In the data rows, 128 means zero.
Some points, one per row:
[144  87 131 103 160 107 145  99 118 134 160 215 125]
[139 157 170 136 131 129 124  85 173 134 175 100 179]
[  8 146  70  45 163  79 111 136  84 127 116 137  79]
[101 134 150 127 169  76 129  56 164 126 203 161 160]
[125 145 167 145 151  98 124  62 173 126 194 129 171]
[ 97 184 152  57 156 110 138  85 149 130 178 115 125]
[150 111 153 139 145 110 133  72 157 127 193 165 163]
[ 56 121 117  58 184  66 125  77 118 123 172 185 111]
[128 159 152  51 124 153 157 134 116 129 132 118 121]
[135  84  79 163 115 138 120 199  74 129  64 159  74]
[ 98 143 106  42 125 149 152 170  84 134  96 123 101]
[ 75 144 139  62 181  83 134  64 133 126 182 157 138]
[109 105  71 110 114 142 130 201  69 130  58 140  70]
[188  78 133 198 111 137 125 140 132 128 115 165 132]
[175 123 149 209 101 143 114 122 165 126 130  97 159]
[190  96 148 200 118 137 119 123 148 129 136 150 150]
[188  88 121 179 101 155 132 164 117 127  94 144 119]
[ 66 144  70  71 120 133 120 193  67 126  71 105  71]
[170 102 114 177  93 164 126 182 113 129  69 117 111]
13 more points follow, each with its number after it:
[ 57 164  90  34 177 125 143 124  86 138  98 108 113] 0
[ 99 149 161 128 161  86 117  55 173 126 199 132 168] 1
[119  93 138 111 180  77 126  71 132 120 179 208 127] 2
[167 102 107 132  97 162 135 190  96 129  78 137 106] 3
[ 42 169  92  34 138 121 133 156  88 129 102 101  90] 4
[141 163 135 130  88 173 134 165 129 129  93  58 129] 5
[172 119 127 201  88 160 116 166 137 124  87  89 129] 6
[174 131 144 191  89 159 121 144 150 128 110  83 148] 7
[186 100 145 207 107 142 119 126 154 127 129 130 151] 8
[137 158 167 151 138 119 126  72 172 126 174  92 177] 9
[181  99 121 146 105 159 155 152 119 132  77 152 114] 10
[ 95 135 148 116 164  75 111  44 153 137 204 161 150] 11
[161 123 119 175  83 169 123 179 125 128  76  82 126] 12
Which of these numbered points is nearest to each point below, ignoring the 2 directions in which the first points spread most? Its number follows each.
[117 184 134 102  96 164 134 158 132 129 102  47 127] > 5
[100 116 134  74 178  90 138  83 116 128 180 200 131] > 2
[ 70 190 120  80 102 145 125 165 117 129  89  43 118] > 5
[124 118  85 127  97 158 129 203  83 126  53 103  85] > 4
[186  90 148 160 130 133 139 116 134 129 147 181 139] > 10
[176 136 130 166  94 171 111 178 121 131  96  92 138] > 4
[120  90  74 100 140 124 132 178  69 131  86 190  63] > 2
